M =
[[130 138 107 148 121 142 148 112 133 115 107 107]
 [150 138 116 108 108 122 110 113 152 122 134 157]
 [147 142 109 111 110 131 115 104 148 116 121 152]
 [148 113 139 125 109 110 116 135 142 107 150 131]
 [150 110 138 131 107 100 122 140 148 108 135 124]
 [108 151 112 105 143 146 105 112 109 147 132 150]]
M[0][0] => 130
M[2][4] => 110
M[3][1] => 113
M[3][11] => 131
M[:, 4] => [121, 108, 110, 109, 107, 143]
M[3] => [148, 113, 139, 125, 109, 110, 116, 135, 142, 107, 150, 131]
M[5][7] => 112
M[5] => [108, 151, 112, 105, 143, 146, 105, 112, 109, 147, 132, 150]
M[:, 5] => [142, 122, 131, 110, 100, 146]
M[3][4] => 109
M[1][2] => 116
M[1][1] => 138
M[3][6] => 116
M[2][5] => 131
M[1][10] => 134
M[:, 10] => [107, 134, 121, 150, 135, 132]
M[4] => [150, 110, 138, 131, 107, 100, 122, 140, 148, 108, 135, 124]
M[1][3] => 108
M[:, 7] => [112, 113, 104, 135, 140, 112]
M[0] => [130, 138, 107, 148, 121, 142, 148, 112, 133, 115, 107, 107]
M[2][8] => 148
M[:, 8] => [133, 152, 148, 142, 148, 109]
M[4][8] => 148
M[0][4] => 121
M[4][9] => 108
M[3][10] => 150
M[3][5] => 110
M[3][9] => 107

x = [129, 134, 117, 132, 117, 102]
x[0]: 129
x[2]: 117
x[5]: 102

X = [136 106 144 111 130 105 143 135 108 146 149 107 151]
X[0] -> 136
X[7] -> 135
X[10] -> 149
X[5] -> 105
X[12] -> 151

a =
[[122 146 113 109 134 141 124 114 124 125 134 140]
 [109 128 136 123 151 138 123 139 109 141 146 133]
 [113 124 137 129 146 135 125 140 115 138 140 128]
 [139 110 144 139 124 110 123 141 137 137 137 132]]
Indices start at 0.
(0, 0)	122
(1, 0)	109
(2, 9)	138
(3, 9)	137
(0, 2)	113
(3, 0)	139
(1, 10)	146
(3, 6)	123
(1, 7)	139
(2, 6)	125
(3, 7)	141
(3, 3)	139
(1, 8)	109
(0, 11)	140
(2, 4)	146
(2, 1)	124
(3, 5)	110

data = [157 119 142 111 123]
data[0]: 157
data[1]: 119
data[2]: 142

arr =
[[143 142 105 131 123]
 [106 140 120 136 150]
 [145 129 151 106 109]
 [135 139 151 108 122]
 [107 139 124 140 148]
 [146 107 133 112 108]
 [104 128 128 149 148]
 [112 110 146 136 124]
 [149 111 134 107 110]
 [138 149 107 135 132]
 [114 147 105 147 149]
 [120 115 103 150 131]
 [131 139 150 102 125]
 [123 120 105 153 133]
 [124 121 107 147 130]]
arr[0,0]	143
arr[12,1]	139
arr[10,3]	147
arr[9,4]	132
arr[2,3]	106
arr[5,1]	107
arr[12,2]	150
arr[:, 2]	[105, 120, 151, 151, 124, 133, 128, 146, 134, 107, 105, 103, 150, 105, 107]
arr[14,1]	121
arr[14,4]	130
arr[:, 4]	[123, 150, 109, 122, 148, 108, 148, 124, 110, 132, 149, 131, 125, 133, 130]
arr[3,3]	108
arr[2,0]	145
arr[9,0]	138
arr[3,1]	139
arr[0,3]	131
arr[13,3]	153
arr[3,4]	122
arr[8]	[149, 111, 134, 107, 110]
arr[6,0]	104
arr[5,3]	112
arr[10,4]	149
arr[4,0]	107
arr[:, 0]	[143, 106, 145, 135, 107, 146, 104, 112, 149, 138, 114, 120, 131, 123, 124]
arr[0]	[143, 142, 105, 131, 123]
arr[:, 1]	[142, 140, 129, 139, 139, 107, 128, 110, 111, 149, 147, 115, 139, 120, 121]
arr[7,2]	146
arr[4]	[107, 139, 124, 140, 148]
arr[12]	[131, 139, 150, 102, 125]

grid =
[[127 120 121 132 132 141 128 127 146 110 132 131]
 [128 114 118 143 130 138 129 127 145 121 132 127]
 [122 132 126 114 136 136 131 130 136 106 129 134]
 [130 135 133 111 132 135 123 127 132 107 130 134]
 [124 118 118 134 134 139 132 128 146 112 131 130]
 [124 117 117 138 133 138 133 128 146 116 130 129]
 [131 123 124 129 130 142 123 125 144 108 134 130]
 [130 137 134 110 131 134 122 126 130 107 131 133]
 [110 127 119 123 139 126 146 134 130 125 123 132]
 [134 118 122 139 128 140 122 125 145 116 134 128]
 [129 130 128 117 134 139 125 126 139 104 131 133]
 [127 115 118 143 130 138 129 128 146 121 132 127]
 [134 141 139 108 128 130 118 126 123 115 130 132]
 [111 131 122 116 140 127 143 134 130 120 124 134]
 [110 124 117 126 138 127 146 134 133 124 123 132]
 [110 130 121 119 138 125 145 134 127 124 122 132]]
grid[0, 0]: 127
grid[:, 6]: [128, 129, 131, 123, 132, 133, 123, 122, 146, 122, 125, 129, 118, 143, 146, 145]
grid[6]: [131, 123, 124, 129, 130, 142, 123, 125, 144, 108, 134, 130]
grid[15]: [110, 130, 121, 119, 138, 125, 145, 134, 127, 124, 122, 132]
grid[3, 6]: 123
grid[:, 2]: [121, 118, 126, 133, 118, 117, 124, 134, 119, 122, 128, 118, 139, 122, 117, 121]
grid[5, 9]: 116
grid[1, 10]: 132
grid[12, 10]: 130
grid[11, 1]: 115
grid[7, 1]: 137
grid[3, 2]: 133
grid[15, 3]: 119
grid[0, 4]: 132
grid[:, 4]: [132, 130, 136, 132, 134, 133, 130, 131, 139, 128, 134, 130, 128, 140, 138, 138]
grid[14, 3]: 126
grid[15, 6]: 145
grid[11, 11]: 127
grid[7, 6]: 122
grid[12, 4]: 128
grid[7, 0]: 130
grid[6, 3]: 129
grid[8, 7]: 134
grid[14, 6]: 146
grid[10, 6]: 125
grid[1, 2]: 118
grid[12, 0]: 134
grid[15, 0]: 110
grid[6, 10]: 134
grid[6, 0]: 131
grid[3, 7]: 127
grid[13]: [111, 131, 122, 116, 140, 127, 143, 134, 130, 120, 124, 134]
grid[13, 3]: 116
grid[4, 4]: 134

A =
[[120 150 110 108 134]
 [127 114 144 139 132]
 [132 113 136 147 120]
 [111 133 130 122 145]
 [116 142 117 117 136]
 [128 122 129 139 123]
 [127 114 144 140 131]
 [146 124 126 133 111]
 [113 138 125 115 145]
 [127 125 136 126 134]]
A[0][0] => 120
A[7][0] => 146
A[6][0] => 127
A[:, 2] => [110, 144, 136, 130, 117, 129, 144, 126, 125, 136]
A[7][1] => 124
A[1][3] => 139
A[4] => [116, 142, 117, 117, 136]
A[5][4] => 123
A[6][3] => 140
A[2] => [132, 113, 136, 147, 120]
A[8][1] => 138
A[3][3] => 122
A[3][1] => 133
A[:, 0] => [120, 127, 132, 111, 116, 128, 127, 146, 113, 127]
A[0] => [120, 150, 110, 108, 134]
A[0][3] => 108
A[1] => [127, 114, 144, 139, 132]
A[9][3] => 126
A[1][2] => 144
